In the data rows, the value 128 means zero.
How far apart are the two rows of each pair, measured in a hidden way? 0 means very close, and 30 very far. Two or three weighted sums of its numbers give each row a place; it is the straight-line distance between the places.
[ 90  63  97  72 113 109 110 104  94  79 131 171 140 141 146 126 123 138
 126 142 156]
[104 127 114 100  85 119 116 104  85  81 161 173 154 137 132 127 157 143
 111 141 154] -> 15
[149 139 124 166 134 175 173 170 159 168 124 104  79  92  91 136 136 131
 129 143  93]
[157 119 128 103 126  85  85  84 121 123 140 143 145 139 142 121 112 130
 153 133 146] -> 12
[159 143 138 157 183 148 149 147 146 151 135 119 107  94 107 129 110 108
 145 133 125]
[159 144 145 142 179 128 132 139 147 149 144 122 105 100 108 115 105 121
 147 107 133] -> 4
[158 132 148 134 174 146 139 151 122 148 127 118  98  87 108 130 112 124
 161 129 140]
[110  92 116  74 102  88  95 105  82  77 154 160 174 153 156 104 124 141
 104 146 149] -> 12
[ 72 114 155 164  67 116 185 153 109 159 150 107 131 148 154 200 147 165
  89  35  61]
[ 89  79  96 100  98 101 112 116  88  86 172 165 151 153 150  92 141 128
 114 123 134] -> 23
[160 136 149 168 165 153 159 149 144 154 133 104  98  89  87 140 121 106
 130 131 126]
[166 154 144 194 153 173 155 142 134 155 124  98 107 105  97 127 114  94
 155 161 123] -> 4
[153 171 135 196 180 183 164 134 153 158  90 110  87  98  94 153 111 129
 139 147  85]
[138 144 140 171 142 186 161 174 158 149 125  94  97 102 107 152 127 142
 124 162  90] -> 8
[102 148 158 135 100 115 137 177 194 162  77  86 149 143 150 145 151 138
 107  83  89]
[148 154 145 115  87 141 141 125 130 125 137 101 125 139 138 130 118 134
 120  84 125] -> 9
[107 148 138 127  87 100 126 124 163 137 109 115 167 159 145 128 149 141
 104  75 120]
[163 136  90 169 154 122 120 142 145 177 124 110  55 103  38 139 121 133
 161 106 119] -> 20
[156 137 126 120 136  82  81  90 112 136 151 125 155 145 136 126 113 132
 151 125 146]
[ 91 100 106 108 101 102  87 108  88  77 186 165 155 165 177 124 114 150
  93 139 161] -> 4
[ 87  81 115 101  89  92  90  95  90  78 157 188 153 169 165  72 147 131
 112 150 147]
[150 137 128 115 171  93 130  97  92 106  83 150 132 129 119 103 131 128
 137  96 165] -> 12
[ 97  89 122  94 111  91 102 111  99  74 143 176 161 176 170  89 140 139
 106 138 153]
[100  95 119 102 108  96 102 100 101  82 154 171 149 169 167 103 133 141
 107 131 148] -> 3
[ 83  88  94  90  95 108 100 105 105  89 172 180 157 142 149 104 114 112
 104 137 139]
[164 146 159 169 160 154 151 142 129 141 124 107  86  93  85 143 129 126
 140 131 121] -> 16
[105 170 160 134  94 140 132 141 169 137  88  97 172 140 148 165 149 145
 117  77 114]
[ 65 143 155 128  83 127 143 144 149 138  86 114 162 142 163 160 140 149
 117  76 127] -> 7
[124 179 148 112  88 103 138 138 151 120 113 107 146 140 148 148 150 133
  87  67 129]
[165 148 138 151 174 163 153 150 143 147 110 114  96 107  96 144 109 113
 155 147 113] -> 17
[105  82  93 124 101  98 101  82  96  81 128 162 170 162 148  70 150 133
 104 146 150]
[100  90 114  89  98 108  98 103  88  77 155 169 162 158 159 103 143 129
 104 140 137] -> 10
[153 136 170 136 192 149 149 143 149 165 127 110 100  88 111 126 104 111
 175 146 129]
[155 145 143 194 146 181 166 166 148 142 133 112  88  92  94 135 125 111
 112 146 110] -> 18
[158 140 137 163 164 171 164 154 150 150 121 108  88  98  91 134 119 112
 150 135 104]
[113  85 112  87  98  99  95 101  92  76 152 163 161 156 165 103 123 130
 112 134 148] -> 13
[153 150 130 185 167 167 158 145 142 149 107 105  88  94  77 134 116 120
 132 127 107]
[119 121 111 102  97 114 111  98  87  68 160 169 155 152 162 130 131 143
 124 149 169] -> 9
[164 137 151 100 123 182 178 164 180 145 137  93 103  89  95 118 159 132
 106 119 103]
[156 146 133 178 144 158 173 160 142 158 124 108  83  87  93 153 120 138
 119 158 106] -> 19
[155 134 122 164 147 164 162 164 145 169 118 102  78  95  82 142 133 116
 138 151  93]
[152 134 137 173 136 170 167 155 143 149 124 100  93  95  94 147 129 127
 136 127  92] -> 9
[111  97 117  96 102  95  92 111  90  88 166 165 160 166 182  85 120 127
 100 140 137]
[139 144 136 115  68 136 119  90 125 144 159 151 129  96 117 172 118 128
  95  91 147] -> 28
[151 121 149 145 185 172 155 144 153 170 119 115  84  93  91 117 107  98
 142 176 107]
[161 148 137 144 195 151 167 159 126 144 109 114 113  94  97 114 119 106
 154 140 120] -> 18
[159 156 121 196 141 162 170 119 122 131  87  93  72  85  83 127 134 147
 127 128 119]
[ 96 143 141 125  98 120 173 166 171 171  61  64 137 145 137 150 133 145
 119  77 122] -> 15
[155 148 138 172 163 168 160 168 141 158 119 106  85 100  90 134 127 116
 133 151 114]
[ 98  93 107 109 100 105  91 100  88  79 151 171 160 171 166  96 144 137
 104 149 152] -> 7
[127  95 121  94 105 103  91  97  82  73 187 163 156 155 179 106 103 121
 111 133 149]
[158 125 141 154 177 159 161 159 143 161 116 107  91  85  93 140 117  99
 152 144 117] -> 15
[151 142 161 180 145 173 158 166 152 145 133 111  90  94 101 148 123 116
 133 128  86]
[150 135 141 152 165 161 166 162 142 167 107 103  84  77  83 129 119 102
 140 139 115] -> 10
[ 86  70 102  89 105  99  98 103  97  88 146 178 158 149 155  84 143 134
 111 142 136]
[161 102 144 148 190 161 159 174 122 139  98 110  67  75  87 166 116 118
 149 113 144] -> 10
[148 143 116 105 132 133  83  77 139 117 114 127 134 136 138 156 148 133
 155 130 122]
[158 140 130 165 177 166 164 167 135 146 102 100  73  86  87 138 116 120
 141 140 109] -> 17
[ 84 147 159 122  94 120 142 164 164 147  87 103 164 157 163 174 156 130
 102  73 108]
[152 129 114 159 146 160 157 171 150 172 118 112  84  93  88 156 134 115
 140 136  93] -> 17
[ 88  93 110  95  98  98  95 115  94  82 150 177 157 169 168  85 140 127
 111 149 139]
[156 148 126 111 149  94  87  76 118 127 128 137 154 144 134 115 105 139
 156 133 132] -> 3
[146 134 129 100 138  93  82  86 119 116 135 133 147 142 137 141 116 140
 146 130 133]
[ 83  85 100 108 101 102  99 105  88  78 147 179 162 170 171  91 140 132
 111 155 145] -> 4
[ 92  90 106  94  99  92  98 107  99  90 135 179 156 165 161  80 134 130
 117 136 126]
[152 119 135  95 139  88  87  83 107 125 137 144 142 144 136 132 115 127
 144 109 161] -> 12
[118 151 157 128  94 123 137 158 186 151  95  92 148 135 134 146 153 136
 103  60 104]
[ 70 108 107 104  97 114 132 125 109 109 132 162 160 154 151 153 150 144
 100 106 155] -> 13
[152 136 137 154 176 155 161 148 132 165 107 100  81  99  91 146 115 115
 159 131 123]
[ 69 133 108 130  83 140 134 125 121 123 111 134 183 164 184 125 160 152
 143 113 154] -> 16
[ 93 155 151 122  90 120 140 137 164 147  88  99 164 147 160 160 154 134
 108  72 111]
[163 154 145 164 164 161 149 149 134 135 126 113  91 105  92 136 126 109
 145 125 111] -> 10
[170 145 148 164 178 156 152 142 144 150 134 106 116  99 110 120 126 108
 149 143 125]
[108  89 117  90  98 106 102 108  85  80 154 171 152 155 172 111 125 122
 108 136 144] -> 16
[153 130 139 163 148 156 168 163 141 158 105  98  75  83  83 140 136 150
 126 113 109]
[ 66 130 138 118  88 111 142 134 140 137  89 128 172 159 169 150 136 134
 119  85 135] -> 14
[ 82  98 111 105  97  84  94  92  96  84 157 184 167 168 166  71 130 119
 110 142 151]
[ 98 100 106 115 101  90 104 100 105  96 157 174 166 174 170  89 140 128
 118 138 151] -> 5
[175 121 131 187 186 163 157  97 135 148  91 103 125  99  68 101 121 120
 145 154 160]
[143 121 112  99 137  88  82  67 120 135 126 135 142 141 131 118 114 135
 166 131 142] -> 22
[ 87  98 106 103  96 103  96 106  84  76 158 166 159 155 154  87 149 138
 112 138 144]
[113  94 121  93 103  99 102  96 104  87 169 154 149 163 169 102 119 131
 109 125 165] -> 9
[151 141 133 175 157 169 166 155 148 161 123 105  83  95  86 139 123 122
 140 146 111]
[ 78 115 113 113  95 118 120 111 112 103 125 150 170 152 144 169 157 137
 109 118 138] -> 6
[153 141 130 171 165 159 171 146 164 154 135 101  91  95  88 126 115 102
 135 155 105]
[148 131 120  92 128 101  88  68 107 147 121 140 142 142 134 106  89 162
 162 154 158] -> 12
[ 99  79 125  88 105 113  95 115  93  79 154 178 151 153 161  91 141 117
 120 150 135]
[151 137 142 168 157 173 167 153 156 162 126 107  81  92  91 135 114 113
 143 154  82] -> 9
[154 142 141 184 150 164 164 165 143 147 127  90  78  72  97 131 127 140
 109 133 110]
[ 80 143 157 129  85 126 145 178 177 170  61  89 141 147 151 155 138 144
 119  78 116] -> 6
[ 75 132 113 111 113  94 122 114  86  93 131 155 165 165 164 111 150 131
 129 114 154]
[161 139 122  87  75  95 103 109 119  99 202 155 138 132 128 138 131 122
 128 129 136] -> 17
[152 134 160 177 151 158 150 173 146 165 125 124  84  86  89 150 132 111
 138 160  94]
[ 65 103 103 101 105 106 113  91  95  85 133 172 169 164 146 116 130 155
 119 157 153] -> 14
[101 148 148 128  97 147 147 155 172 152  83  88 147 138 144 163 150 133
 102  78 104]
[165 150 138 145 179 159 162 146 153 123 122 117 104  94 106 122 130  94
 140  98 109] -> 9
[151 135 126 175 137 181 169 166 139 159 115  86  82  74  88 145 126 131
 119 135 110]
[ 88 182 121 138 114 102  98 105 159 131 120  92 167 182 133 209 154 131
 116  82 155] -> 19
[ 93  97 102  99  96 101  98 105  90  74 147 182 163 163 158 100 145 138
 105 153 156]
[119 151 140 130 106 127 141 167 187 160  71  85 147 149 135 151 141 143
 104  80 108] -> 9
[ 65  82 123 137 101 111 130  85  90 120 146 155 169 177 171 135 130 146
 110 131 139]
[ 80  93  82 101 101 109 100 114  97  88 145 172 160 163 162 105 144 129
 109 143 140] -> 12
[152 136 137  99 146  89  82  75 102 126 128 132 139 140 133 138 115 119
 145 109 153]
[ 79 139 131 125  84 109 130 144 160 134 137 106 177 151 153 172 151 147
 112  98 133] -> 15
[152 151 119 175 138 167 180 154 129 158  92 100  92  75  83 159 126 153
 138 140 106]
[ 86 102 103  98 102 102  95 121  92  82 159 172 157 164 164  89 132 103
 118 143 145] -> 15
[146 135 130  94 125  89  72  65 114 135 128 132 133 146 132 127 114 131
 168 137 159]
[139 150 138 104 100 162 149 176 163 152  86  79 115 113 109 144 145 132
 111  98 118] -> 8
[151 151 129 178 152 168 161 149 136 152 118  91  75  89  93 141 120 124
 129 146 104]
[109 156 157 121  84 137 135 175 164 148  90  88 146 139 140 158 144 125
 114 103 116] -> 9
[160 154 138 172 153 158 141 127 157 155 156 118 103 109  86 138 107 123
 169 128 104]
[145 138 116  96 130  88  79  73 124 146 138 138 148 147 124 129 114 140
 156 132 153] -> 7
[106 105 113 107 108  94 103 101  87  91 163 163 152 173 179 103 129 135
 106 132 154]
[158 151 118 168 148 152 142 143 142 156 133 110  84 107  73 147 125 122
 149 120 114] -> 17
[ 87  91 125  98 102 104  85  91 103  79 135 176 163 153 145  76 161 140
 126 151 150]
[ 84 107  97 109 114  97  94 106 104  81 141 169 156 165 163  89 151 132
 117 151 134] -> 15
[ 95 158 150 119  89 118 134 162 177 161  81  88 162 145 155 156 145 140
 107  71 121]
[ 85  86  99  86  96  98 109 110  73  88 143 151 172 136 131 133 134 151
 130 170 167] -> 12
[ 94 150 158 125  76 123 141 153 175 149  82  82 133 137 128 168 140 139
 106  65  87]
[134 171 154 121  87 140 134 156 170 142 101  84 143 137 136 145 125 110
 124 105 122] -> 12
[103  95 109  86  92 102  88  98  93  78 147 174 161 151 167  83 130 124
  94 136 132]
[ 85  83 114  84  97 126 107 100  95  81 144 174 161 162 158 125 145 142
 106 151 147] -> 20
[156 132 140 157 167 159 154 149 138 156 132 116 115 106 103 125 115 119
 154 130 127]
[109  78  96 117  99 120  99 116  90  81 168 163 172 168 189  67 158 141
 140 142 159] -> 13
[120 149 138 120  99 155 152 169 193 163  94  81 139 141 124 144 147 140
 113  97  95]
[145 143 150 117 190 144 148 152 128 158  96 106  94  83 102 139 108 117
 150 130 143] -> 10
[ 81  98 134 117 116 105 126  97  91  93 152 156 165 171 162 124 158 110
 108 150 163]
[143 171 145 117  97 147 143 156 180 146 123  78 127 128 130 133 118 109
 116 124 122] -> 11
[159 145 152 175 167 174 153 153 150 158 138  99  96 100  88 141 113 105
 133 148 117]
[150 149 135 174 144 148 155 155 146 163 129 104  84  83  94 142 136 118
 142 133 107] -> 7
[154 142 127 122 130 165 164 156 178 177 102  81 108 111 118 138 122 155
 126 102 103]
[156 138 134 173 145 169 175 164 159 164 124 101  82  90  81 135 141 120
 123 147 104] -> 13
[158 146 136 163 169 168 157 150 137 153 107 101  82  93  88 132 116 112
 147 144 103]
[ 77  86 102  90 104 111 101  94  88  80 142 176 157 157 151 101 141 128
 116 151 159] -> 3
[100 156 152 137  97 139 127 167 165 147  87  93 130 155 140 172 144 141
 108  85 102]
[159 131 131 130 199 136 150 168 142 147  71 125  83  94 129 122 145 126
 146 105 134] -> 22
[150 146 146 174 180 162 155 158 154 141 120 103  87 104  93 136 111 129
 136 123 114]
[ 54 117 132 100 121 105 132 103 128 110 137 161 170 144 164 113 126 147
 159 148 131] -> 13
[162 133 109 171 142 179 185 154 157 151 120  79  87  91  87 129 108 106
 155 158  91]
[159 170 140 116 106 176 148 151 168 141 124  89 141 132 127 150 139 113
 131 127 110] -> 8
[157 138 142 172 147 162 163 166 138 151 120 101  73  82  89 157 139 132
 119 120 119]
[157 131 126 123 126  92  93  75  99 120  97 119 145 152 140 142  92 111
 162 111 173] -> 14
[107 144 170 125  93 132 139 156 163 149 129  91 150 139 150 185 137 138
  93  78 135]
[ 70  94  95 100  96 109 110 103  91  81 150 179 154 163 151  98 146 130
 119 148 139] -> 16
[160 139 154 153 175 160 155 153 141 159 134 106 100  75  73 126  86  82
 128 146 114]
[152 170 137 110  88 102 133 114 122 114 141 118 153 154 163 122 133 123
 107  95 133] -> 11
[ 88 102  90 106 106  86 126 104  77  86 149 163 160 164 149  89 133 141
 128 138 159]
[157 122 123 112  97 138 126 125 133 136 158 115 126 123 106 169 164 146
 139 112 155] -> 28
[150 143 145 173 152 167 165 156 137 168 121 111  79  81  81 133 122 102
 135 137 119]
[ 95 178 152 128 101 106 156 161 166 140  85  79 153 142 164 149 164 152
  99  71 110] -> 27
[157 127 139 147 171 162 158 160 144 169 118 108  97  97  92 130 121 106
 160 164 105]
[100 137 151 111  83 119 143 128 155 130  80 107 151 134 140 148 146 136
 109  65 118] -> 15
[104 136 156 119 100 107 129 171 187 157 103  75 152 153 136 159 139 152
 101 112 116]
[140 133 133  98 130  91  78  68 111 144 128 131 124 140 136 148 118 140
 139 129 184] -> 17
[119  82  98  93  96 144 110  98  91  82 180 164 157 138 165 130 137 125
 130 133 147]
[ 90  84 102  99 110  99  89 107  93  86 151 173 156 156 168  93 130 137
 101 146 158] -> 15
[148 126 110 103 137  90  96  79 115 133 133 132 153 152 137 109  98 125
 176 116 149]
[ 74  92  83  89 100 103 105 115  86  88 107 168 167 151 150 103 127 139
 127 159 149] -> 6
[100 151 152 115  84 138 139 157 178 153  77  86 146 135 140 147 150 133
 103  90 111]
[ 81 118 106 110  90 111 130 126 127 115 117 150 154 161 152 109 150 137
 126 102 141] -> 7
[160 166 138 182 163 184 157 150 161 160 114 105 106 100  88 133 126 128
 139 160  99]
[161 140 148 153 177 162 157 156 150 165 135 108 109  99 108 122 124 104
 153 166 136] -> 12
[115 145 147 128 102 153 150 155 176 146 103  94 142 139 128 158 147 142
 113  87 105]
[111 100 111  87 106  90  66 105  92  83 165 171 144 169 158  99 135 124
 107 132 144] -> 16
[ 77  95 102 101  85 105 107 108  98  96 182 150 182 169 147 130 136 150
 127 159 170]
[ 86  95 101 105 106  92  97 114  95  75 141 181 164 165 166  95 141 139
 116 150 147] -> 17
[ 76  80  93  93 103  96 105 111  92  84 137 173 154 168 162  83 136 132
 119 146 142]
[155 146 124 174 159 161 168 153 142 150 117 112  88  97  82 135 121 114
 127 122 108] -> 9
[168 156 113 168 175 136 121 133 150 164 157 110  81 107  52 137  95  90
 166 124 114]
[113  76 101  77 103 101  97 113  99  84 156 170 155 139 158  84 129 112
 116 132 140] -> 16
[158 138 132 156 158 155 153 151 145 164 124 111  90 101  97 147 131 116
 148 134 110]
[104  77 108  88  97 106  99 114  90  81 155 167 150 146 163  96 142 131
 102 129 125] -> 16
[159 137 154 158 174 163 153 151 125 139 107 106  92 100  84 140 118 122
 143 124 130]
[148 121 128  96 113  93  82  59 128 145 121 144 134 137 130 128 114 146
 156 134 163] -> 12
[159 164 150 168 171 177 163 147 165 169 139  73 108 102 117 148 134  62
 136 171 104]
[153 134 138 171 154 163 165 149 137 161 122 112  85  94  79 138 121 116
 128 142 122] -> 27
[158 136 150 165 126 163 157 147 124 142 138 110 106  97 108 151 154 134
 129 139 107]
[152 145 125 181 130 165 160 126 140 167 128 102  94  80  88 135 112 114
 138 150 104] -> 7
[150 137 133 103 128  82  75  80 112 128 149 134 155 145 132 126 107 111
 152 135 152]
[ 83  87 108  95 103 103 104 109  90  80 150 176 161 166 160  94 145 129
 120 150 152] -> 5
[ 77  88  97  97 106 106 106 111  89  83 142 170 155 169 159 107 139 121
 115 144 154]
[ 75 113  94 111  99  95 141 107  93 106 121 161 160 159 141 105 143 143
 117 113 161] -> 4
[156 140 151 138 188 157 165 148 168 157 127 112 100  91 105 126 109  98
 159 137 111]
[153 146 127 174 150 174 164 166 147 155 116 101  82  94  91 138 131 127
 131 138 101] -> 16
[149 147 130 185 143 166 166 157 137 166 116 101  73  77  97 141 128 132
 137 153  93]
[105 144 112  78 108  70 122 122  84  60 154 164 149 155 185  71 154 138
  72 149 140] -> 28
[153 127 136 131 145 124 109 124 123 154 132 133 107  99 106 137 117 165
 150 111 138]
[142 139 127 168 155 143 176 151 164 158 128 106  79  88  91 145 116 117
 139 135  85] -> 15
[161 145 160 168 186 155 151 166 138 142 117 103  87  82  87 124 110 100
 130 122 131]
[163 153 132 165 163 175 150 165 155 154 134 101  85 100  90 128 115 108
 128 152 109] -> 13
[148 144 117  96 150  94  81  53 112 128 103 142 145 142 136 109 108 123
 165 127 131]
[146 139 125  93 147  77  84  83 113 123 134 126 148 142 131 123 116  98
 149 120 133] -> 10
[ 89 147 157 116  95 113 138 155 154 144  80  99 170 161 158 172 143 144
 113  70 128]
[100  95 113  97 102  93  86 108  99  84 146 170 152 171 178  81 139 121
 110 137 126] -> 14
[ 78  94  93  86  93 114 105 101  87  91 130 169 154 150 147 100 144 141
 114 146 137]
[112  92 106  86  94 109 113 101  88  89 171 165 157 149 165 132 125 124
 116 143 145] -> 5
[150 130 129 177 134 179 175 166 154 169 126  97  82  88  91 138 131 121
 134 160  82]
[163 133 152 147 193 154 158 147 151 153 123 113 105 103 115 119 103 101
 156 149 134] -> 19
[149 154 155 137 179 137 139 151 145 160 133 112 102 102  94 137 115 117
 140 119 127]
[ 90  74 107  91 109 105 102  96  87  73 146 174 152 156 164 100 135 138
 108 149 155] -> 4
[154 147 131 176 145 164 169 155 148 161 100  93  79  89  82 139 137 138
 138 127  94]
[153 141 149 144 171 136 157 147 130 152 133 114 102  96  97 142 127 122
 133 107 117] -> 6
[115  91 110  92 105 100  95 114  86  80 157 173 165 162 180  93 121 129
 104 149 146]
[152 144 130 175 149 165 165 153 138 157 114 105  84  93  93 146 129 123
 130 130 105] -> 15
[125 178 158 123  85 130 133 153 172 146  97  89 153 139 144 153 139 122
 115  85 125]
[126 159 153 118 109 122 120 145 217 149  76  96 158 161 150 155 127 147
  97 106 102] -> 7
[151 144 130 102 126  87  81  66 109 133 127 137 141 144 127 129 116 136
 154 138 163]
[104  87 134  89  96  94  88  80 102  72 132 186 164 150 148  88 148 126
 126 149 154] -> 5
[113 103 116  90 100 103  94 107  92  75 165 169 158 166 186 105 124 124
 102 145 139]
[101 148 161 122  97 117 132 167 175 158  86  95 150 147 145 154 149 136
 112  67 108] -> 11
[158 146 131 170 167 182 160 160 154 155 118 108  92 103  87 131 118 109
 133 156  92]
[158 135 116 102 146  93  83  77 102 119 124 137 133 149 147 119 111 125
 154 127 150] -> 11
[155 137 141 104 132  98  79  67 108 112 147 137 151 154 141 109  95 113
 163 127 118]
[143 142 144 100 160  70  75  72 115 136 149 138 152 136 141 106  90 138
 174 140 160] -> 6
[153 161 144 187 156 142 152 163 155 154 130  89  72  69  82 146 110 117
 121 138 115]
[152 149 104  94 144  75  61  56 114 142 132 139 136 150 113 124 108 150
 175 123 155] -> 17
[153 137 139 172 152 168 167 155 138 161 114  96  73  82  91 142 127 128
 132 149  98]
[114 160 158 116  91 132 146 145 175 144  62  88 162 151 148 172 146 150
 112  83 111] -> 13
[152 137 129 104 130  88  76  84 121 127 145 138 149 142 134 134 111 122
 151 134 146]
[ 97 158 166 125  97 120 139 154 175 153  78  98 161 152 154 165 151 145
 113  79 116] -> 6
[159 131 148 156 186 165 158 161 146 158 106 100  92  82  95 115 118 108
 147 137 118]
[ 96  63 100  77 111  84  98 108  88  88 150 165 155 147 155  74 132 147
 113 141 145] -> 13
[ 91  92 110  94 108  87  88 105  84  75 143 177 150 167 156  80 136 139
 128 145 147]
[156 140 145 171 133 167 175 164 151 150 126  99  84  73  93 148 150 133
 105 131 117] -> 13
[104  87 110  93 102  99  99 106  92  74 165 170 154 146 164 105 118 132
 103 144 156]
[107 137 129 105  80 141 146 149 151 134  89 102 158 139 133 162 147 139
 109  75 105] -> 8
[ 90  88 114  93 104  95 102 110  90  83 144 177 158 166 169  96 136 118
 106 142 135]
[ 92 121 154 115 133  70 142 162 188 159  73  96 158 166 161 159  65 166
 107 123 115] -> 14
[148 120 123 118 127  77  82  81 115 137 137 126 148 143 135 126 117 103
 154 131 153]
[ 92 140 152 127  83 149 142 159 165 140  96  88 150 151 147 178 153 142
 105  97 103] -> 8
[ 95  91 113 109 111  94 101 102 100  81 168 183 159 164 172 110 140 131
 100 136 158]
[148 154 129 183 152 186 155 151 145 162 121  97  72  94  90 158 123 123
 132 137  95] -> 12
[103  92 108  85  92 107 106  95  75  77 148 172 156 148 160 105 139 130
 115 154 155]
[148 137 121 172 133 172 172 161 142 172 107  87  81  82  85 142 129 147
 131 143  94] -> 8
[104 158 144 119  86 127 144 137 160 142  96 106 156 148 152 179 144 138
 104  58 137]
[148 146 134 164 157 173 170 158 155 151 122  97  82  87  97 140 123 127
 138 131  96] -> 8
[ 96  75 106  86 107 103 104 105  83  81 150 168 153 162 168 103 126 137
 107 145 159]
[ 94  96 113  93 116  91  89 116  82  76 140 175 159 166 172  80 146 133
 125 148 143] -> 5
[153 144 125 177 139 167 173 160 150 158 129  96  82  70  82 134 114 130
 121 135  94]
[149 125 117 104 134 110 104 115 139 141 137 146 127 112 105 131 123 171
 147 113 138] -> 8
[151 171 129 160 114 191 160 168 184 153 122  74  82  56  80 126 131 146
 121 110 101]
[167 146 133 177 128 177 164 158 144 150 110  97  92  86  93 144 127 129
 134 140 112] -> 9
[138 122 117 165 209 139 131 117 213 161 135 124  78  97  99  97  93 103
 129 124  37]
[ 68  92  71 114  94 107 128 115  96  92 141 180 175 165 144 147 144 137
 104 147 135] -> 18
[108 142 164 133 101 131 137 160 157 156  71  93 148 147 145 158 130 137
 100  95 102]
[157 140 130 153 179 154 158 153 154 153 130 116 111  98 102 126 108 105
 145 133 112] -> 13
[ 95  72  89  99  89 108 100 126  94  95 132 171 157 154 165  90 136 134
 116 152 168]
[ 84  80 113  94 118  86  96 108  91  83 142 186 146 165 158  92 127 126
 123 142 134] -> 11
[ 91 106 102  99  94 113  94 112 100  82 171 158 151 166 164 106 134 120
 113 138 140]
[ 66  92 104 105 111 115 100 112 100  85 136 166 157 172 164 118 135 128
 125 145 148] -> 5
[143 133 118  94 152  84  88  81 120 143 106 121 140 141 129 128 120 124
 152 113 131]
[139 142 123 101  87 127 136 123 143 115 102 125 138 147 153 131 150 123
 126  75 129] -> 7
[ 95 117  95 115 101 102  80 103 119  87 181 153 143 178 172 106 134 119
 105 131 119]
[ 63  96 101 103 116  95 108 105 101  95 131 179 174 175 156  94 112 160
 126 153 150] -> 8
[156 151 137 161 146 161 164 156 138 145 131  91  83  81  91 149 144 145
 121 106 101]
[154 127 128  95 144  89  79  78 104 124 118 130 133 152 136 125 121 125
 164 130 133] -> 8
[ 70  93  77  94  96 109 105 113  91  90 116 172 171 153 147 104 132 147
 126 155 148]
[155 142 135 171 182 157 157 148 161 156 120 113  93  95  87 128 108 108
 135 143 103] -> 4
[155 137 129 106 138  86  97  79 112 122 130 126 147 144 133 125 114 127
 151 127 140]
[109 158 140 140 104 135 138 165 196 158  68  81 152 145 148 151 157 141
 113  82  95] -> 10
[117  74  90  93 106 106  98 122  87  80 157 170 147 141 168 117 123 128
 118 127 139]
[108  90 121  97 103  93  86 109  92  87 154 177 156 175 188  91 131 132
  98 146 143] -> 7
[ 89  97 103 101 106  90 112 109  97  92 149 170 154 153 155  93 136 122
 113 126 134]
[ 63 122  89  99  95 101  91  91 103 110 176 181 159 152 155 121  99 114
 119 123 174] -> 7
[155 140 133 172 162 175 167 160 142 159 118 103  81  96  85 133 119 108
 132 161  98]
[148 146 133 103 124  90  86  69 113 127 132 128 139 140 129 136 120 131
 136 128 158] -> 7
[ 91  81  96  87  94 103 103 119  89  84 145 165 162 155 156  98 144 142
 115 137 152]
[ 84  69 123 105 102 101 105  95  84  93 140 178 158 170 181  97 129 136
 106 157 123] -> 12
[156 147 136 178 139 169 166 158 149 151 128  93  77  85  90 141 134 135
 131 117  89]
[140 120 132 104 139  90 112  72  98 129 119 139 131 147 131 113 109 136
 150  92 153] -> 8
[ 95  88  88  95  98 122 105 116  96  84 148 172 161 159 166 131 134 128
 110 146 144]
[ 90 136 143 126  97 143 152 176 168 158  64  85 142 151 144 156 140 135
 109 104 104] -> 5
[153 135 134 163 174 160 158 152 146 155 120 110  99  94  91 131 118 104
 143 134 116]
[168 118 119  97 140 177 146 180 155 130 125  94  62  75  93 160 132 145
 143 116  96] -> 9
[152 126 123 108 125  89  88  67 104 132 145 123 130 153 132 136 104 138
 155 126 170]
[161 150 132 178 153 184 160 163 155 151 115  96  84  92  88 125 139 131
 116 140 109] -> 3
[156 141 131 174 154 173 167 164 149 164 119 100  78  90  90 139 122 112
 137 159 100]
[152 135 133 161 136 177 169 160 138 158 124  91  88  75 102 160 130 139
 118 151 104] -> 4
[156 131 141 141 184 143 141 138 131 147 127 130 109  91 109 122  99 123
 155 122 124]
[143 131 116  90 141  83  70  55 123 135 131 139 138 145 129 118 108 122
 150 126 139] -> 7
[156 143 133 107 142  82  80  79 101 123 132 132 146 151 137 133 115 117
 158 129 143]
[110 114 110 112  82 102 122 109  85 101 160 186 151 131 132 124 161 143
 119 140 193] -> 15
[147 143 117 107 117  85  72  65 122 138 137 124 146 143 140 131 114 117
 160 143 163]
[154 140 127 166 140 167 167 160 134 145 118 100  91  83  97 157 134 135
 129 118 101] -> 10
[153 129 135 161 159 154 153 160 134 165 115 110  90  90  82 135 130 110
 145 136 111]
[152 138 134  99 142  89  82  77 108 127 125 135 144 148 133 133 119 131
 156 128 142] -> 5
[150 138 112 182 154 164 187 155 152 157 125 102  76  94  83 130 115 114
 134 143  96]
[156 151 126 176 152 195 165 159 159 152  98  94  93  86  96 146 141 145
 127 147  84] -> 8
[ 86  88  96  97 102 111 107 116 102  87 147 170 149 151 158 115 142 125
 109 139 136]
[ 69 102  92 105 103 103 111 121  97  88 130 170 147 163 156  89 136 144
 129 134 135] -> 4
[168 159 143 132 123 179 167 174 165 148 141 107 102  86 118 136 154 133
 114 142 109]
[147 147 192 135 178 144 138 100 183 170 159 127 133  81 114 116  77 104
 153 131 126] -> 4
